50 stands for zero in the data rows.
Some points, one per row:
vec![52, 36, 42, 67, 37, 43, 35, 56, 37, 67, 47, 56]
vec![59, 38, 56, 39, 60, 64, 40, 52, 69, 43, 58, 51]
vec![41, 49, 61, 29, 43, 57, 64, 45, 53, 54, 59, 53]
vec![79, 42, 46, 65, 82, 50, 13, 80, 83, 36, 72, 9]
vec![36, 58, 67, 27, 59, 59, 62, 45, 64, 55, 56, 56]
vec![44, 61, 51, 49, 48, 50, 63, 37, 48, 44, 39, 56]
vec![49, 55, 81, 21, 63, 81, 76, 61, 41, 47, 62, 47]
vec![31, 4, 8, 67, 12, 13, 34, 61, 17, 54, 55, 70]
vec![40, 63, 54, 47, 44, 47, 67, 32, 40, 50, 35, 64]
vec![64, 39, 40, 64, 54, 42, 36, 60, 51, 49, 50, 42]
vec![50, 58, 56, 42, 54, 57, 60, 50, 46, 46, 50, 49]
vec![38, 59, 56, 42, 42, 54, 70, 33, 44, 50, 37, 62]
vec![38, 68, 26, 80, 39, 10, 53, 48, 30, 44, 39, 38]
vec![45, 45, 56, 32, 48, 61, 58, 43, 59, 46, 51, 54]
vec![56, 36, 40, 69, 54, 37, 33, 57, 45, 51, 44, 57]
vec![59, 47, 64, 33, 70, 68, 48, 48, 76, 40, 49, 48]
vec![39, 35, 24, 68, 26, 22, 43, 55, 23, 52, 49, 58]
vec![43, 53, 54, 38, 44, 56, 61, 40, 51, 48, 46, 61]
vec![55, 47, 43, 55, 52, 44, 43, 47, 60, 46, 48, 44]
vec![47, 36, 55, 30, 49, 62, 51, 47, 62, 43, 59, 53]
vec![35, 22, 26, 54, 22, 34, 45, 55, 33, 52, 57, 58]
vec![40, 70, 58, 45, 43, 52, 74, 30, 40, 51, 35, 62]
vec![61, 31, 46, 59, 61, 46, 31, 59, 59, 46, 50, 50]
vec![46, 72, 77, 23, 59, 76, 81, 46, 39, 44, 54, 45]
vec![45, 83, 77, 27, 64, 74, 75, 45, 45, 39, 46, 51]
vec![49, 73, 68, 40, 63, 66, 63, 47, 52, 38, 47, 49]
vec![93, 28, 55, 66, 95, 61, 0, 86, 87, 43, 63, 25]
vec![46, 60, 57, 48, 46, 57, 61, 41, 42, 53, 41, 57]
vec![56, 52, 61, 45, 60, 56, 52, 43, 61, 43, 40, 57]
vec![61, 3, 4, 99, 22, 7, 0, 63, 42, 75, 40, 57]
vec![40, 70, 58, 44, 43, 55, 71, 32, 40, 51, 35, 61]
vec![47, 57, 47, 55, 56, 48, 49, 49, 59, 49, 45, 50]
vec![34, 54, 57, 34, 51, 54, 61, 42, 68, 55, 57, 55]
vec![51, 56, 61, 36, 65, 59, 59, 47, 66, 34, 55, 43]
vec![31, 18, 0, 64, 11, 5, 34, 77, 30, 44, 89, 20]
vec![36, 56, 47, 50, 42, 41, 65, 38, 44, 46, 38, 61]
vec![52, 59, 56, 51, 54, 48, 51, 47, 49, 51, 44, 49]
vec![50, 50, 59, 40, 52, 62, 57, 43, 52, 49, 46, 60]
vec![50, 61, 63, 40, 58, 60, 60, 40, 59, 44, 43, 53]
vec![74, 50, 66, 43, 81, 71, 32, 59, 81, 43, 52, 40]
vec![61, 59, 63, 50, 65, 59, 49, 49, 60, 51, 45, 50]
vec![39, 53, 65, 23, 53, 61, 62, 45, 57, 56, 62, 57]
vec![65, 51, 40, 73, 47, 41, 41, 59, 29, 60, 41, 43]
vec![48, 51, 37, 70, 50, 28, 45, 52, 42, 48, 43, 46]
vec![47, 76, 62, 39, 55, 60, 64, 41, 47, 42, 43, 51]
vec![51, 66, 69, 35, 70, 66, 59, 50, 60, 36, 48, 49]
vec![28, 38, 38, 29, 21, 47, 68, 42, 40, 46, 63, 54]
vec![42, 22, 51, 26, 46, 57, 55, 49, 71, 49, 66, 49]
vec![66, 35, 50, 59, 70, 52, 33, 72, 70, 41, 53, 43]
vec![88, 33, 62, 54, 96, 72, 12, 72, 92, 39, 59, 34]
vec![53, 47, 47, 49, 50, 49, 46, 57, 53, 50, 59, 41]
vec![49, 69, 66, 37, 54, 67, 69, 37, 53, 52, 39, 55]
vec![37, 65, 58, 35, 43, 56, 76, 27, 44, 48, 35, 61]
vec![60, 53, 50, 67, 57, 49, 40, 62, 45, 56, 51, 44]
36 more points follow, each with its number after it:
vec![53, 65, 50, 53, 56, 48, 53, 49, 54, 45, 50, 40] 0
vec![42, 44, 41, 59, 42, 37, 54, 41, 38, 48, 35, 65] 1
vec![40, 51, 41, 54, 47, 43, 56, 44, 43, 47, 38, 59] 2
vec![60, 26, 33, 52, 6, 33, 45, 50, 28, 62, 57, 48] 3
vec![49, 76, 74, 26, 61, 71, 78, 45, 39, 45, 52, 45] 4
vec![49, 50, 45, 64, 38, 47, 52, 46, 22, 65, 38, 68] 5
vec![45, 66, 58, 39, 52, 59, 65, 40, 47, 46, 50, 48] 6
vec![64, 8, 0, 99, 10, 0, 0, 54, 34, 82, 32, 61] 7
vec![64, 0, 0, 99, 15, 0, 0, 59, 41, 83, 37, 62] 8
vec![56, 48, 47, 65, 48, 43, 38, 57, 47, 54, 45, 53] 9
vec![42, 63, 45, 57, 48, 37, 62, 38, 46, 42, 37, 51] 10
vec![31, 53, 59, 28, 54, 62, 66, 45, 62, 52, 57, 53] 11
vec![57, 0, 6, 84, 24, 16, 6, 54, 69, 64, 55, 52] 12
vec![66, 11, 6, 99, 25, 10, 1, 60, 39, 73, 42, 51] 13
vec![33, 51, 43, 39, 31, 44, 67, 36, 42, 46, 48, 56] 14
vec![27, 45, 45, 27, 23, 53, 72, 36, 45, 44, 54, 60] 15
vec![56, 57, 68, 33, 75, 69, 58, 61, 63, 33, 52, 44] 16
vec![39, 65, 59, 42, 67, 61, 59, 44, 64, 48, 50, 52] 17
vec![24, 18, 8, 50, 9, 14, 46, 60, 31, 43, 74, 40] 18
vec![50, 39, 56, 34, 69, 61, 51, 55, 82, 35, 57, 44] 19
vec![31, 45, 27, 59, 29, 23, 55, 48, 33, 45, 50, 47] 20
vec![52, 64, 69, 34, 66, 67, 66, 52, 47, 43, 56, 45] 21
vec![59, 37, 32, 88, 33, 29, 21, 56, 35, 69, 38, 56] 22
vec![47, 62, 67, 33, 65, 63, 59, 47, 54, 50, 55, 53] 23
vec![46, 73, 52, 62, 37, 49, 61, 46, 18, 70, 45, 55] 24
vec![60, 57, 56, 52, 67, 53, 45, 54, 64, 42, 50, 36] 25
vec![52, 59, 71, 28, 72, 69, 63, 56, 63, 33, 55, 46] 26
vec![99, 22, 77, 45, 99, 95, 0, 91, 99, 39, 77, 21] 27
vec![48, 72, 69, 30, 54, 66, 79, 42, 38, 47, 57, 39] 28
vec![44, 43, 49, 43, 41, 51, 56, 45, 49, 49, 50, 56] 29
vec![52, 51, 71, 32, 57, 71, 67, 58, 38, 53, 59, 48] 30
vec![47, 37, 36, 46, 39, 45, 38, 63, 53, 46, 77, 26] 31
vec![53, 42, 32, 77, 36, 32, 28, 51, 40, 63, 42, 56] 32
vec![59, 79, 59, 60, 55, 52, 57, 49, 39, 55, 46, 40] 33
vec![39, 59, 40, 55, 39, 35, 57, 44, 43, 43, 42, 48] 34
vec![70, 80, 88, 39, 76, 93, 54, 52, 58, 63, 49, 48] 35
Which of these numbered points is nearest to each point below, ignoring the direction in which the first points spread most? Its number follows each.
vec![70, 58, 33, 85, 41, 38, 36, 52, 31, 46, 34, 36] > 33
vec![35, 46, 64, 10, 47, 70, 75, 39, 70, 46, 62, 51] > 11
vec![77, 40, 68, 42, 84, 75, 30, 60, 90, 40, 57, 42] > 19
vec![45, 58, 70, 33, 68, 65, 62, 50, 60, 48, 54, 57] > 23
vec![50, 73, 72, 47, 37, 76, 67, 43, 20, 79, 41, 74] > 5
vec![46, 16, 0, 99, 16, 0, 0, 91, 0, 55, 49, 36] > 4
vec![38, 58, 29, 72, 32, 22, 48, 55, 26, 54, 51, 38] > 34
vec![47, 36, 48, 43, 41, 53, 48, 49, 50, 52, 52, 61] > 29
vec![31, 36, 49, 29, 38, 53, 62, 45, 63, 58, 59, 55] > 11
vec![46, 55, 55, 48, 58, 49, 50, 47, 59, 52, 48, 56] > 17
vec![49, 45, 29, 68, 43, 25, 37, 61, 41, 47, 60, 31] > 0
vec![37, 55, 64, 27, 53, 61, 66, 44, 59, 54, 58, 58] > 11
vec![90, 62, 92, 35, 97, 99, 31, 64, 91, 55, 61, 35] > 27
vec![74, 0, 0, 99, 24, 3, 0, 73, 33, 82, 40, 52] > 13
vec![60, 71, 64, 39, 72, 67, 64, 53, 49, 37, 50, 39] > 21
vec![39, 61, 70, 23, 50, 66, 73, 45, 47, 49, 55, 52] > 29
vec![52, 12, 5, 96, 14, 8, 6, 47, 50, 75, 42, 56] > 8
vec![38, 58, 59, 26, 49, 63, 67, 40, 59, 46, 56, 53] > 11
vec![60, 67, 46, 72, 57, 36, 42, 58, 43, 52, 46, 34] > 33
